In the data rows, 500 means zero.
Here is a table of points, one per row:
array([502, 441, 628, 615, 603, 520, 472, 445, 497, 434, 442, 563, 380, 384, 562, 491, 480, 465, 562, 314, 559, 489, 505, 504, 430, 436, 545, 526, 267, 284, 456, 474, 552, 542, 444])
array([423, 684, 320, 307, 475, 517, 660, 665, 465, 462, 454, 303, 489, 497, 431, 459, 467, 540, 465, 501, 299, 482, 390, 391, 706, 292, 488, 366, 579, 604, 548, 663, 436, 425, 294])
array([462, 488, 315, 296, 500, 345, 320, 316, 427, 329, 320, 569, 550, 547, 372, 587, 515, 620, 427, 498, 625, 621, 545, 562, 436, 481, 491, 461, 605, 595, 328, 480, 404, 412, 584])
array([582, 438, 354, 363, 480, 587, 552, 554, 617, 633, 653, 497, 363, 343, 564, 421, 496, 404, 505, 599, 426, 371, 510, 482, 460, 552, 522, 555, 438, 441, 447, 566, 476, 480, 570])
array([642, 463, 610, 593, 477, 531, 481, 453, 612, 476, 491, 610, 517, 502, 518, 493, 479, 429, 479, 380, 562, 434, 543, 519, 430, 633, 521, 625, 452, 420, 416, 600, 435, 433, 478])
array([586, 535, 478, 467, 547, 632, 613, 609, 603, 519, 525, 439, 520, 522, 551, 380, 455, 398, 605, 424, 402, 361, 497, 509, 493, 578, 493, 486, 363, 366, 581, 497, 499, 507, 547])
array([447, 509, 656, 655, 411, 391, 412, 409, 391, 512, 483, 600, 652, 653, 467, 536, 451, 605, 431, 347, 583, 598, 494, 507, 464, 521, 498, 453, 690, 713, 388, 500, 411, 415, 438])
array([468, 390, 503, 533, 603, 580, 427, 444, 518, 598, 631, 448, 553, 542, 684, 623, 678, 429, 572, 457, 528, 485, 639, 667, 358, 436, 267, 557, 592, 623, 643, 381, 644, 666, 630])
array([592, 365, 650, 620, 604, 455, 415, 398, 541, 585, 606, 606, 396, 400, 458, 503, 463, 497, 470, 468, 576, 520, 540, 500, 500, 654, 573, 555, 477, 477, 494, 488, 455, 480, 499])
array([573, 477, 213, 218, 557, 590, 586, 585, 572, 519, 523, 547, 448, 452, 445, 413, 479, 398, 612, 426, 500, 438, 404, 408, 491, 574, 545, 539, 579, 575, 588, 562, 564, 549, 557])
array([569, 442, 476, 489, 564, 550, 539, 546, 537, 511, 475, 522, 538, 533, 472, 447, 483, 422, 511, 781, 490, 445, 516, 494, 418, 525, 505, 530, 396, 399, 536, 669, 561, 573, 421])
array([428, 450, 521, 541, 381, 410, 523, 504, 404, 483, 430, 523, 575, 569, 484, 428, 551, 596, 473, 328, 570, 607, 395, 406, 556, 457, 639, 468, 516, 526, 480, 604, 561, 550, 466])
array([411, 645, 443, 440, 455, 448, 530, 499, 473, 441, 480, 434, 576, 576, 386, 541, 453, 575, 452, 640, 382, 530, 446, 460, 575, 392, 521, 357, 550, 538, 437, 505, 411, 407, 283])
array([504, 448, 505, 527, 470, 433, 527, 555, 346, 426, 459, 615, 460, 462, 563, 409, 595, 547, 544, 380, 614, 596, 397, 419, 508, 492, 638, 493, 405, 393, 578, 483, 613, 610, 427])
array([438, 593, 467, 481, 477, 418, 500, 484, 435, 432, 442, 430, 623, 611, 419, 590, 415, 596, 341, 583, 488, 552, 462, 434, 620, 442, 432, 410, 531, 535, 448, 538, 382, 393, 506])
array([382, 472, 528, 529, 683, 607, 372, 382, 499, 646, 643, 416, 713, 711, 706, 600, 670, 451, 647, 636, 473, 482, 642, 657, 403, 460, 337, 560, 508, 471, 698, 296, 664, 663, 590])
array([411, 629, 458, 483, 385, 435, 484, 507, 451, 486, 474, 408, 454, 465, 404, 619, 484, 599, 369, 357, 425, 540, 498, 471, 614, 519, 540, 382, 574, 583, 475, 584, 412, 394, 507])
array([558, 537, 554, 574, 581, 622, 659, 645, 598, 470, 479, 459, 381, 390, 471, 288, 486, 389, 530, 656, 443, 384, 415, 426, 549, 561, 574, 538, 548, 567, 573, 575, 535, 536, 601])
array([497, 437, 547, 539, 599, 537, 425, 402, 489, 746, 734, 474, 497, 535, 598, 617, 677, 468, 633, 687, 568, 500, 638, 650, 441, 510, 312, 532, 409, 429, 625, 255, 601, 604, 593])
array([627, 509, 421, 413, 530, 595, 550, 563, 593, 485, 471, 469, 371, 394, 580, 389, 407, 423, 537, 476, 407, 380, 416, 428, 535, 639, 476, 557, 470, 486, 474, 551, 550, 554, 534])
array([465, 411, 588, 579, 375, 405, 470, 459, 367, 360, 369, 548, 615, 622, 485, 534, 544, 557, 457, 438, 631, 599, 503, 483, 552, 429, 636, 491, 592, 601, 463, 384, 528, 526, 441])
array([391, 632, 417, 418, 329, 408, 428, 438, 439, 472, 454, 443, 378, 373, 424, 589, 418, 602, 381, 568, 485, 579, 467, 468, 452, 386, 501, 422, 533, 546, 466, 490, 360, 361, 492])
array([558, 476, 335, 344, 522, 556, 588, 582, 585, 526, 519, 510, 359, 347, 606, 371, 433, 379, 509, 412, 463, 411, 485, 475, 560, 593, 522, 562, 423, 411, 496, 506, 504, 501, 436])
array([407, 696, 505, 498, 399, 502, 601, 611, 485, 515, 526, 302, 465, 448, 359, 469, 415, 549, 410, 264, 329, 503, 404, 391, 624, 267, 467, 339, 575, 543, 518, 532, 441, 461, 377])
array([457, 454, 651, 658, 388, 365, 367, 385, 404, 401, 417, 541, 488, 510, 450, 548, 484, 579, 485, 480, 689, 638, 473, 491, 558, 483, 572, 476, 536, 513, 396, 523, 468, 469, 457])
array([395, 587, 598, 614, 469, 438, 569, 580, 481, 382, 383, 396, 597, 600, 454, 537, 467, 605, 341, 533, 431, 544, 447, 468, 522, 512, 477, 384, 553, 538, 465, 459, 361, 353, 461])
array([564, 401, 590, 595, 540, 492, 337, 358, 617, 533, 534, 728, 632, 639, 382, 572, 376, 428, 430, 497, 586, 449, 626, 607, 376, 623, 454, 658, 409, 419, 358, 401, 417, 406, 688])
array([428, 437, 593, 584, 657, 585, 450, 450, 489, 591, 586, 430, 565, 546, 703, 620, 669, 452, 704, 595, 474, 477, 678, 645, 363, 423, 274, 541, 702, 680, 710, 357, 706, 684, 716])
array([597, 510, 563, 558, 571, 602, 609, 620, 546, 502, 482, 466, 355, 361, 502, 362, 570, 425, 634, 545, 359, 393, 425, 436, 577, 462, 532, 518, 345, 355, 553, 507, 564, 575, 362])
array([374, 600, 461, 436, 385, 482, 544, 541, 387, 307, 304, 398, 512, 512, 566, 495, 639, 581, 520, 576, 433, 586, 455, 463, 623, 343, 473, 382, 508, 519, 594, 487, 587, 579, 573])
array([519, 385, 512, 533, 541, 488, 413, 422, 584, 641, 597, 633, 410, 402, 471, 609, 464, 526, 508, 593, 601, 498, 669, 686, 327, 625, 434, 623, 459, 455, 459, 441, 453, 452, 556])
array([638, 480, 518, 530, 448, 522, 514, 525, 565, 529, 513, 574, 534, 523, 562, 406, 431, 476, 491, 543, 544, 474, 455, 438, 515, 594, 626, 566, 410, 420, 444, 484, 502, 475, 414])
array([422, 498, 486, 445, 451, 373, 515, 512, 337, 492, 520, 496, 632, 626, 467, 576, 617, 600, 544, 426, 588, 661, 501, 485, 491, 529, 569, 483, 606, 600, 472, 510, 544, 564, 477])
array([681, 478, 537, 525, 543, 579, 549, 553, 645, 556, 581, 602, 404, 401, 431, 479, 288, 390, 422, 594, 468, 372, 523, 571, 474, 576, 550, 604, 399, 376, 391, 647, 398, 403, 582])
Along one direction, these points spread out more than along any other. Take the direction at right angles to it along which they spread out most. Then take the direction at right angles to both along which they spread out most. Go by this last direction. Where along it does each point below lie, from 0 to 99? The average is 50, and the first point in the table lies past the average. One standard deviation of the points above along it is 16.
array([582, 438, 354, 363, 480, 587, 552, 554, 617, 633, 653, 497, 363, 343, 564, 421, 496, 404, 505, 599, 426, 371, 510, 482, 460, 552, 522, 555, 438, 441, 447, 566, 476, 480, 570]) 50
array([395, 587, 598, 614, 469, 438, 569, 580, 481, 382, 383, 396, 597, 600, 454, 537, 467, 605, 341, 533, 431, 544, 447, 468, 522, 512, 477, 384, 553, 538, 465, 459, 361, 353, 461]) 50
array([462, 488, 315, 296, 500, 345, 320, 316, 427, 329, 320, 569, 550, 547, 372, 587, 515, 620, 427, 498, 625, 621, 545, 562, 436, 481, 491, 461, 605, 595, 328, 480, 404, 412, 584]) 63
array([391, 632, 417, 418, 329, 408, 428, 438, 439, 472, 454, 443, 378, 373, 424, 589, 418, 602, 381, 568, 485, 579, 467, 468, 452, 386, 501, 422, 533, 546, 466, 490, 360, 361, 492]) 52
array([438, 593, 467, 481, 477, 418, 500, 484, 435, 432, 442, 430, 623, 611, 419, 590, 415, 596, 341, 583, 488, 552, 462, 434, 620, 442, 432, 410, 531, 535, 448, 538, 382, 393, 506]) 50
array([586, 535, 478, 467, 547, 632, 613, 609, 603, 519, 525, 439, 520, 522, 551, 380, 455, 398, 605, 424, 402, 361, 497, 509, 493, 578, 493, 486, 363, 366, 581, 497, 499, 507, 547]) 44
array([468, 390, 503, 533, 603, 580, 427, 444, 518, 598, 631, 448, 553, 542, 684, 623, 678, 429, 572, 457, 528, 485, 639, 667, 358, 436, 267, 557, 592, 623, 643, 381, 644, 666, 630]) 30
array([411, 645, 443, 440, 455, 448, 530, 499, 473, 441, 480, 434, 576, 576, 386, 541, 453, 575, 452, 640, 382, 530, 446, 460, 575, 392, 521, 357, 550, 538, 437, 505, 411, 407, 283]) 42
array([422, 498, 486, 445, 451, 373, 515, 512, 337, 492, 520, 496, 632, 626, 467, 576, 617, 600, 544, 426, 588, 661, 501, 485, 491, 529, 569, 483, 606, 600, 472, 510, 544, 564, 477]) 45
